[[125 127 131 127 121 131 128 126 127 127 127 130 128]
 [129 129 126 126 129 133 128 127 128 126 127 128 126]
 [128 121 137 133 124 121 125 106 143 124 129 135 132]
 [128 131 130 128 129 127 127 129 126 128 128 130 129]
 [126 127 127 128 129 131 132 127 129 128 129 127 126]
 [127 130 130 126 131 131 127 129 126 129 129 126 127]
 [129 126 126 128 128 124 127 126 132 129 130 126 126]
 [128 130 123 129 126 122 129 130 126 127 127 126 127]
 [131 130 140 130 119 128 122 126 135 128 124 131 125]
 [128 127 129 126 127 128 126 129 126 126 128 129 126]
 [127 126 128 129 130 127 127 129 130 131 127 128 129]] => 126

[[117 157 111 112 158 111 100]
 [139 120 106 125 145 110 136]
 [129 100 136 131 113 121 118]
 [135 128 124  98 100 146 116]
 [131 145 155 143 157 101 127]
 [119 137 119 123 145 101 142]] => 136

[[133 132 129 133 134 128 132 131 127 134 132 128 128 127]
 [133 127 141 141 131 128 133 137 126 136 142 128 125 126]
 [134 123 128 127 133 129 132 126 134 132 128 128 133 128]
 [122 116 129 126 121 121 119 126 120 120 125 121 120 121]
 [124 139 136 144 123 124 125 140 124 123 139 130 125 135]
 [123 136 129 130 124 130 121 130 134 121 131 129 130 134]
 [129 135 139 152 129 136 126 142 141 129 151 131 141 135]
 [127 134 120 115 127 128 123 117 130 126 115 131 131 133]
 [130 117 140 147 132 128 131 142 133 133 143 123 128 119]
 [124 134 118 104 121 125 126 113 121 125 106 131 123 132]
 [137 123 142 152 135 125 136 147 120 138 151 128 123 126]
 [135 145 125 120 136 134 134 121 139 137 120 134 138 140]] => 126

[[133 119 145 113 139 129 117 123]
 [144 124 138 141 139 147 125 126]
 [108 134 120 121 123 106 135 132]
 [130 131 136 126 106 133 129 128]
 [116 118 121 142 124 119 120 113]
 [105 137 111 128 128 107 142 136]
 [134 119 135 125 107 139 116 119]
 [141 140 130 116 131 140 136 145]
 [119 135 138 114 121 118 133 132]
 [123 123 138 108 131 119 118 126]
 [120 119 128 114 129 118 119 122]
 [120 130 119 105 136 115 127 135]] => 126

[[121 135 130 134 137 117 120 125 141 129 126 144 136 132 136]
 [130 118 125 126 119 119 127 126 127 125 138 129 130 107 139]
 [119 122 126 126 135 139 122 113 135 140 133 141 124 123 131]
 [124 116 142 132 122 130 140 127 136 120 122 124 116 125 120]
 [132 134 118 114 124 132 123 139 110 131 135 123 132 126 134]
 [128 145 124 114 127 120 138 135 128 127 125 123 126 134 142]
 [127 118 135 124 118 123 123 128 119 114 132 129 131 111 121]
 [122 118 129 140 130 124 127 132 143 138 132 139 128 125 142]
 [122 127 136 128 125 125 118 151 120 120 127 134 135 132 127]
 [116 132 138 119 132 128 116 126 123 117 126 142 133 127 120]] => 139

[[119 127 130 112 128 128 158 131]
 [136 127 127 138 126 129 109 125]
 [126 129 128 125 129 127 133 129]
 [133 129 127 138 128 128 110 127]
 [136 124 128 134 124 132 116 124]
 [129 133 127 137 132 124 110 130]
 [125 127 128 121 127 129 141 128]
 [131 127 127 130 127 129 125 126]
 [131 133 126 142 132 124 103 129]
 [132 131 127 140 130 126 107 128]] => 125
---
[[122 134 129 130]
 [135 121 104 134]
 [127 131 129 128]]	129

[[131 120 133 119 135 137 122]
 [108 125 127 111 130 133 144]
 [149 119 116 141 127 146 142]]	137

[[145 120 131 154 133]
 [134 117 138 124 119]
 [120 132 115 120 129]]	154

[[114 139 145 142 115]
 [146 107 107 109 149]
 [111 152 154 150 113]]	142

[[147  98 154 104 101 103]
 [136 120 135 121 121 120]
 [133 121 132 121 120 123]]	101

[[120 137 137 137 118]
 [111 147 146 146 109]
 [148 105 106 106 150]]	137

[[126 149 137 126 122 139]
 [120 145 140 125 120 147]
 [126 151 137 125 123 139]]	122

[[122 133 123 123]
 [156 105 154 152]
 [142 115 142 142]]	123

[[128 106 141 125]
 [128 105 142 125]
 [126 115 136 127]]	141

[[121 125 151 122 131 121 129]
 [130 126 110 141 127 127 125]
 [125 125 133 130 130 123 128]]	121
---
[148 115 133 156 120] Out: 156, 115

[[100 127 120 154 105]
 [136 131 129 108 147]
 [132 146 125 118 141]] Out: 154, 100

[136 133 113 124 155 132] Out: 155, 113

[124 142 128 137 152 138 148] Out: 152, 124

[[104 148 105 156]
 [131 123 132 125]
 [107 124 123 129]] Out: 156, 104

[148 151 103 130 142 157] Out: 157, 103

[147 101 102 103] Out: 147, 101

[ 99 100 100 156 155 157] Out: 157, 99

[104 125 148 143 146] Out: 148, 104

[113 115 152 112 130 116] Out: 152, 112
---
[[142 119 118 127 134 138]
 [142 100 118 132 136 142]
 [123 128 137 124 146 125]
 [122 153 106 128 122 131]
 [136 129 142 113 120 129]] 129

[[137 125 125 132 124 139 129 119 133 121 125 126 119]
 [136 103 132 128 121 133 141 119 123 138 124 124 123]
 [146 122 135 128 122 144 122 118 138 125 133 120 115]
 [137 108 142 125 116 115 148 109 116 130 125 135 121]
 [137 110 133 128 119 132 140 117 124 136 123 126 122]
 [136 111 143 126 120 122 138 115 120 131 121 142 118]] 118

[[137 122 117 132 124 139 122 147 135]
 [119 122 133 126 130 123 152 127 119]
 [131 124 126 131 113 124 114 122 128]
 [120 135 121 123 137 116 126 113 124]
 [137 140 115 119 132 118 120 119 119]
 [145 138 126 121 133 132 132 148 131]
 [124 133 124 122 136 116 143 126 124]] 124

[[137 124 123 117 119 133 136]
 [132 112 133 126 133 122 134]
 [129 109 129 138 127 113 131]
 [145 138 121 149 130 137 129]
 [144 148 130 157 129 132 121]
 [145 115 126 141 135 121 134]
 [138 113 145 126 138 123 144]
 [154 121 116 128 112 134 106]] 106

[[117 139 134 140 129 121 131 123 129 130 118 123 128 138 126 139]
 [139 125 139 145 123 119 151 149 134 137 130 119 143 130 118 114]
 [132 114 127 133 127 133 125 127 110 126 148 146 127 114 132 111]
 [138 127 120 124 118 129 130 139 131 125 128 119 140 128 123 113]
 [134 130 129 122 120 135 121 122 122 113 142 136 121 114 131 121]
 [130 135 130 122 130 120 137 131 137 130 118 117 131 137 123 141]
 [132 129 129 126 114 135 122 136 133 120 133 118 132 123 122 112]] 112

[[129 128 122 129 122 127 120 135 116]
 [131 120 131 127 126 118 133 136 125]
 [120 124 117 126 119 134 117 134 131]
 [122 119 129 129 113 125 111 125 139]
 [124 120 131 134 132 124 130 129 134]
 [127 113 139 131 122 138 118 139 128]
 [122 128 151 126 121 133 123 127 144]
 [137 126 120 136 121 127 110 119 130]] 130
---
[119, 111, 101, 102, 147] ==> 101, 147
[154, 108, 124, 98, 114] ==> 124, 154
[120, 104, 107, 107, 148, 151, 131] ==> 107, 151
[154, 147, 118, 148, 145] ==> 118, 154
[[124, 118, 122, 141, 115, 131, 144], [126, 123, 123, 137, 117, 130, 138], [145, 153, 136, 130, 148, 126, 121]] ==> 137, 153
[135, 115, 112, 111, 131, 134, 99] ==> 111, 135
[[129, 119, 120, 142, 128, 131, 137], [138, 118, 141, 114, 128, 120, 117], [102, 141, 140, 131, 136, 133, 140]] ==> 114, 142
[[145, 111, 111, 110, 144], [121, 123, 126, 132, 134], [149, 110, 108, 105, 145]] ==> 126, 149
---
array([137, 147, 115, 112, 151, 103]) Out: 137

array([[115, 123, 145, 129, 127],
       [114, 101, 134, 122, 146],
       [117, 119, 141, 118, 140]]) Out: 141

array([118, 119, 128, 100, 120]) Out: 119

array([122, 102, 124, 115, 152]) Out: 122

array([[106, 113, 123, 129, 136, 132],
       [103, 113, 123, 131, 151, 126]]) Out: 132

array([103, 132, 123, 135]) Out: 123

array([126, 122, 119, 157, 156, 123, 133]) Out: 133

array([[126, 127, 132, 130, 126, 126],
       [153, 126, 139, 128, 125, 149],
       [155, 126, 138, 128, 125, 150]]) Out: 150

array([116, 144, 105, 141, 118]) Out: 118
---
[[122 146 148 149 140]
 [148 148 120 131 145]
 [146 148 107 110 134]]
148

[[135 148 133 145]
 [107 116 148 146]
 [136 156 138 158]]
116

[[137 127 132 127 123 155]
 [132 134 129 132 132 152]
 [139 127 134 125 119 157]]
134

[[138 119 116 117 121 130 135]
 [149 111 103 107 115 130 141]
 [146 116 105 109 117 129 140]]
111

[[137 127 121 102 110 117]
 [125 119 116 115 133 126]
 [132 119 126 121 135 138]]
119

[[127 130 127 125 126]
 [127 100 114 122 123]
 [127 124 127 127 128]]
100

[[152 133 134 127]
 [150 137 134 126]
 [107 124 134 139]]
137

[[112 110 115 129 120]
 [129 119 154 119 121]
 [131 119 157 110 122]]
119

[[128 119 123 132 140 124]
 [115 124 132 125 133 131]
 [123 107 134 104 128 141]]
124

[[108 111 128 136 152]
 [116 127 133 142 139]
 [124 129 131 141 126]]
127
